Some points:
[ 2.02 -0.94  0.52  0.10  0.12  0.53  0.49  0.71 -0.60  0.41 -1.21  2.03
 -0.11  0.10 -1.47  0.50 -0.54 -1.87 -0.43  0.64  0.54  0.46  1.71  2.46]
[-0.48  1.26  1.98 -0.81 -1.63  0.92 -0.50 -0.77 -0.91  1.95  1.19 -0.97
 -0.31 -0.85 -0.21  0.17 -0.29 -0.17  1.01 -0.66  0.40 -0.11 -0.01  0.06]
[-0.62 -1.67  0.34  1.15  0.78 -0.75  1.40  0.55  1.78  0.53  1.64 -0.97
  0.58 -0.30 -0.94  1.46 -1.97 -0.46  0.34 -0.24  1.11  0.36 -1.36 -1.13]
[-1.46  0.47  0.27 -0.81 -1.49 -0.48  0.66  1.02 -1.33 -0.93  0.56 -0.31
  0.93  0.72 -0.01  0.99  1.86  0.32  0.75 -2.59 -0.18  0.55  0.22  1.09]
[-1.17  0.09 -0.76 -0.10 -1.19 -0.65 -0.62  0.75 -0.46  0.55  1.49  0.68
  0.98  0.67 -1.46 -0.13 -1.39  0.82  1.16 -1.19  2.05  0.05  0.07  1.20]
[ 1.13  0.56  0.62  1.46  0.33  0.49  0.07 -0.49  1.16 -0.85  0.06  1.51
 -0.39  0.84  1.67 -0.62  0.87 -0.68  0.00 -0.81 -1.14  0.28 -0.16  1.18]
[-1.31 -1.73  0.45 -0.29  0.19  0.61  1.56 -0.65  0.15 -1.23 -0.31  0.00
 -0.39 -0.92 -1.66  1.19 -0.13 -0.10 -1.26  0.66 -0.39  1.13  0.92 -1.29]
[-0.09  0.45 -1.66 -0.84  0.17 -0.13 -0.04 -0.44 -0.51  1.44  0.31 -0.39
  0.52 -1.51  0.30  0.87  0.47 -0.04 -0.32  2.50 -1.56 -1.92  0.57 -0.34]
[ 0.58  1.09  0.59  0.93  2.41 -0.10  2.02  0.07 -0.74  1.02  1.57 -0.53
 -0.66 -1.27 -1.20 -1.38  2.07 -0.26  0.21 -0.01 -0.15  0.21 -1.00  1.31]
[-1.59  1.15  0.40 -0.43  0.51 -0.75  0.26  0.32  0.38 -1.95  0.84 -1.16
  0.00 -2.14 -0.16 -2.45 -0.56  0.29 -0.88  0.40  2.22  0.47 -0.45  0.54]
[ 1.76 -1.12 -1.12 -1.15  0.75  1.60  0.47 -1.64  0.38 -0.73 -0.44 -1.28
  2.41  0.32 -0.22  0.00 -0.50  0.24 -0.54  0.17  1.07 -1.11 -1.39  0.98]
[ 0.59 -2.39 -0.68  0.85 -1.01 -1.45 -1.36  0.02 -0.33  1.05 -1.23 -0.92
 -1.20 -1.15  0.04 -1.56  1.91  0.58  0.52  0.10 -0.07  0.37  0.28  0.46]
[ 0.00  0.54 -2.22  0.20  0.75 -2.03  0.49  0.17  0.90  1.44 -0.22  0.01
 -0.18  0.73  0.23  1.44  0.29  1.66 -0.78 -1.72 -1.63  1.87 -0.69  0.25]
[-0.08 -0.09 -2.49 -1.13  0.75  0.33  1.26  0.23 -0.74  0.26 -0.47 -0.63
 -0.54  0.58  0.36 -0.09  0.59 -1.60  0.48 -0.21  0.28 -0.86  0.77 -0.22]
[ 0.89  2.18  1.28  0.01 -0.13 -0.20  0.24 -0.30  0.67  0.57 -0.16  0.97
  1.73 -0.24  0.86  1.03  1.09 -0.32  1.31 -0.35  0.55  0.71 -0.11 -0.17]
[-1.83  0.96  1.61  1.01  0.15 -0.61  0.62  1.11  0.23 -0.07 -1.07 -1.88
  1.18  1.45 -0.37 -0.71  1.39 -0.09  0.44  2.34  0.25  1.05  0.66 -1.77]
[ 2.52 -1.26  0.31  1.62 -1.00  0.14 -0.20 -0.38 -1.34 -0.38  1.62 -0.36
 -1.11  2.13  0.22  0.79  0.37 -1.67 -1.11 -0.63  0.11  0.05  0.89 -1.30]
[-0.48  1.13 -0.06 -2.22 -0.91 -0.39 -1.07 -1.26  0.42  1.38 -0.74 -0.59
 -0.58  0.33  0.11  1.13 -0.33 -1.70 -0.31  0.87  1.06  0.66  0.77 -0.50]
[ 0.62 -1.04  0.52 -2.48  1.69 -0.45 -0.15 -0.59 -0.05 -0.62  0.05 -0.59
 -0.43  0.56  1.28 -1.10 -0.59  0.18  1.23 -0.69 -0.72 -0.77  1.44 -0.30]
[-0.33  0.27 -0.97 -0.36 -0.62  1.20 -1.09 -0.01 -1.11 -0.85  0.46  1.15
 -0.82 -0.62  1.80  1.28  0.08 -1.75  1.28  0.21  1.44  0.77 -1.76 -1.17]
[ 0.69 -0.05  0.71 -0.49  1.15 -1.52 -1.13  0.56  1.25 -0.46 -1.32  0.55
  1.17 -1.99  1.55 -0.42 -0.62 -1.00  0.14 -1.38  0.31 -0.51  1.06 -0.59]
[-0.16  0.06  0.65  0.16  0.36  0.11 -2.84 -0.81  0.32 -0.91  0.94 -1.52
  0.75  0.90 -1.93 -0.12  0.06 -1.39 -2.36 -0.58 -1.30  0.78 -0.43  0.32]
[-0.62 -0.22 -0.87  1.73  0.19  2.59 -0.34  1.00  2.36  0.36 -1.31 -0.26
 -0.98 -0.25 -0.33  0.85  0.64  0.21  0.04 -0.82  1.38 -0.80  1.62 -0.13]
[ 1.02 -0.25 -0.23  1.29  1.28  0.51 -1.44 -0.64 -0.25  1.57 -0.60  0.52
  1.59  0.20 -0.23 -0.45  1.09  0.02 -0.82 -0.61  0.99 -0.54 -1.27 -1.81]
[ 0.79  1.31 -0.30  0.34 -0.33  0.46  1.15 -0.52 -1.14 -0.23 -0.32 -1.89
 -0.26 -1.19  0.57  0.22 -1.20 -0.98  0.71 -1.23 -2.00 -1.89  0.24  0.04]
[ 0.76  1.12  0.16 -0.45 -1.27 -0.10  1.73  1.82  1.15  0.95 -0.40 -0.13
 -0.08 -0.28  0.41  0.28 -1.05  1.09 -1.71  1.30 -1.17  1.24 -1.45  0.70]
[ 0.65  0.21  0.00 -0.79 -0.21  1.79 -0.27  1.06  0.85  0.16  0.21  0.33
 -0.78 -1.02 -1.53 -1.35 -0.63  1.13  0.65 -1.56 -1.47  0.22  1.11 -1.67]
[-1.85 -0.08 -0.23  0.79  1.82  1.49  0.68 -0.15  0.70 -0.65  0.12  1.26
 -0.06  0.97 -0.53  0.27  0.75  0.87  0.57  0.71 -0.22 -1.05 -0.25 -1.17]
[ 0.49 -1.52  0.67  0.93 -1.76 -0.70 -0.01  0.48 -0.24 -1.79  0.35  0.30
  0.97 -1.64  0.83  0.62  0.22  0.94 -0.06  0.86 -1.13 -0.75 -0.09 -0.39]
[ 1.23  1.15  0.66  1.11  0.06 -2.13  0.18 -2.84 -1.08 -0.35 -1.57  0.53
 -1.44  0.14 -1.10  1.32 -0.56  2.22  0.52 -0.10  1.51 -0.76  0.48 -0.17]
[-1.46 -0.53  1.46 -0.53  0.45  0.29 -0.70  0.54 -2.27  1.65 -0.11  1.51
  1.45  0.06  1.10  0.86  0.24  0.15 -0.11  0.37  0.12  0.89 -0.15  1.49]
[-1.28 -1.02  0.73 -0.65 -0.94 -0.03  2.17 -2.78  0.74  0.27 -0.97  1.05
 -0.72  0.35  0.83 -1.69 -0.49  0.44 -0.85 -0.48 -0.63  2.15 -1.45  0.41]
[ 0.24 -0.35 -1.44  0.08 -0.73  0.37  0.75  0.41 -1.88 -0.20 -0.15  0.44
  1.97 -0.86  0.22 -1.12  0.09 -0.61 -1.07 -0.69  0.51  0.65  1.80 -1.39]
[ 0.08  0.79 -0.91 -0.33  0.57 -1.30 -1.09 -0.49  1.11 -0.07  2.60  1.61
  0.25  0.54  0.59 -0.91 -0.38 -0.13 -1.32  1.26 -0.21 -1.45  1.90 -0.38]
[-0.82 -0.30  1.63 -0.41  1.42 -1.14  0.07  2.10 -0.76 -0.55 -0.75 -0.13
 -1.58 -0.70 -0.44  0.82 -0.62  0.33 -2.03 -0.36  0.05 -1.30 -1.81  0.65]
[ 1.55  0.10  0.61 -0.50 -0.07  0.82 -0.88  0.73 -1.43  0.38 -0.89  0.68
 -0.24  1.55  0.02 -0.93 -1.54  1.65 -0.33  0.65 -0.52 -0.24 -0.38 -1.33]
[-0.17  0.32 -0.58  0.41  0.48 -0.45  0.45  0.78 -0.01 -0.66 -0.59 -1.88
  1.34  2.45  1.78 -1.17 -1.39 -0.15  0.50 -0.02  0.24 -1.31  0.53  1.42]
[-1.17 -0.81  1.36  0.55  0.77  1.06 -1.05 -1.26  0.92 -0.88  0.87 -0.94
  0.79 -0.10 -0.23  0.86 -0.39  0.78  1.58  0.97 -0.97  0.97  1.39  1.14]
[-0.17 -0.45 -1.40  1.35 -1.30  0.90 -1.73  0.00 -0.21  0.34 -0.98  0.69
 -0.15 -0.31 -0.42 -1.09 -0.56 -0.16  0.46  0.40 -1.18 -1.06 -1.23  0.68]
[ 0.08 -1.73  0.73  0.70 -0.63  0.14  1.01  0.21  0.34  1.73  1.44 -0.25
 -2.07  0.18  1.61 -1.33  0.15  0.51 -0.50  0.39  0.84 -0.84  0.02  0.28]
[ 1.56  1.56 -2.15  0.25 -0.39  0.53 -0.06 -0.11 -0.19 -1.88  0.05  0.03
 -1.59 -0.22  0.69  0.06 -0.32  1.93 -0.66  1.29  0.58  2.22  0.08  0.87]
[-1.02  0.92  0.66 -1.57 -1.65  0.63 -0.73 -0.23  0.72 -0.49 -0.34  0.05
 -0.38  0.60  0.58  1.51  2.08  0.50 -1.54 -0.58  0.44 -1.76 -0.64  0.42]
[-0.65  0.20 -0.54  0.54 -1.22 -1.90  0.61 -0.25  0.66 -0.59 -0.90  1.48
  0.01  1.11 -1.93 -1.18 -0.58 -1.71  1.31  0.56 -1.04 -0.64 -1.03  0.01]
[ 1.14 -0.33  0.20 -2.78 -0.16 -0.40 -0.69  1.52  0.95 -0.60  0.97 -0.09
 -0.44  0.46 -0.91  0.43  1.68 -0.04  2.54  0.72  0.47  0.85 -1.50 -0.27]
[-1.58 -0.02 -0.52  1.56  1.47  0.14 -0.35  0.45 -0.59 -0.05 -0.29  0.32
 -1.17 -0.34 -0.40  0.85 -1.36 -0.04  1.23  0.17 -0.85  0.70  0.05 -0.46]
These points spread out most along one direction. Take the direction at right angles to it along which they spread out most. Go by this last direction. Where along it does each point below lie, from 0 to 99? 50 is the average, and the first point above lies past it. One standard deviation of the points above along it is 16.
[ 2.52 -1.26  0.31  1.62 -1.00  0.14 -0.20 -0.38 -1.34 -0.38  1.62 -0.36
 -1.11  2.13  0.22  0.79  0.37 -1.67 -1.11 -0.63  0.11  0.05  0.89 -1.30] -> 54
[-0.62 -0.22 -0.87  1.73  0.19  2.59 -0.34  1.00  2.36  0.36 -1.31 -0.26
 -0.98 -0.25 -0.33  0.85  0.64  0.21  0.04 -0.82  1.38 -0.80  1.62 -0.13] -> 59
[-0.82 -0.30  1.63 -0.41  1.42 -1.14  0.07  2.10 -0.76 -0.55 -0.75 -0.13
 -1.58 -0.70 -0.44  0.82 -0.62  0.33 -2.03 -0.36  0.05 -1.30 -1.81  0.65] -> 62
[-1.17 -0.81  1.36  0.55  0.77  1.06 -1.05 -1.26  0.92 -0.88  0.87 -0.94
  0.79 -0.10 -0.23  0.86 -0.39  0.78  1.58  0.97 -0.97  0.97  1.39  1.14] -> 45
[-1.46 -0.53  1.46 -0.53  0.45  0.29 -0.70  0.54 -2.27  1.65 -0.11  1.51
  1.45  0.06  1.10  0.86  0.24  0.15 -0.11  0.37  0.12  0.89 -0.15  1.49] -> 25
[-1.85 -0.08 -0.23  0.79  1.82  1.49  0.68 -0.15  0.70 -0.65  0.12  1.26
 -0.06  0.97 -0.53  0.27  0.75  0.87  0.57  0.71 -0.22 -1.05 -0.25 -1.17] -> 61
[-1.83  0.96  1.61  1.01  0.15 -0.61  0.62  1.11  0.23 -0.07 -1.07 -1.88
  1.18  1.45 -0.37 -0.71  1.39 -0.09  0.44  2.34  0.25  1.05  0.66 -1.77] -> 44
[ 0.24 -0.35 -1.44  0.08 -0.73  0.37  0.75  0.41 -1.88 -0.20 -0.15  0.44
  1.97 -0.86  0.22 -1.12  0.09 -0.61 -1.07 -0.69  0.51  0.65  1.80 -1.39] -> 47
[-0.09  0.45 -1.66 -0.84  0.17 -0.13 -0.04 -0.44 -0.51  1.44  0.31 -0.39
  0.52 -1.51  0.30  0.87  0.47 -0.04 -0.32  2.50 -1.56 -1.92  0.57 -0.34] -> 49
[-0.65  0.20 -0.54  0.54 -1.22 -1.90  0.61 -0.25  0.66 -0.59 -0.90  1.48
  0.01  1.11 -1.93 -1.18 -0.58 -1.71  1.31  0.56 -1.04 -0.64 -1.03  0.01] -> 60
[ 0.49 -1.52  0.67  0.93 -1.76 -0.70 -0.01  0.48 -0.24 -1.79  0.35  0.30
  0.97 -1.64  0.83  0.62  0.22  0.94 -0.06  0.86 -1.13 -0.75 -0.09 -0.39] -> 57
[ 1.13  0.56  0.62  1.46  0.33  0.49  0.07 -0.49  1.16 -0.85  0.06  1.51
 -0.39  0.84  1.67 -0.62  0.87 -0.68  0.00 -0.81 -1.14  0.28 -0.16  1.18] -> 60
[-0.48  1.13 -0.06 -2.22 -0.91 -0.39 -1.07 -1.26  0.42  1.38 -0.74 -0.59
 -0.58  0.33  0.11  1.13 -0.33 -1.70 -0.31  0.87  1.06  0.66  0.77 -0.50] -> 21
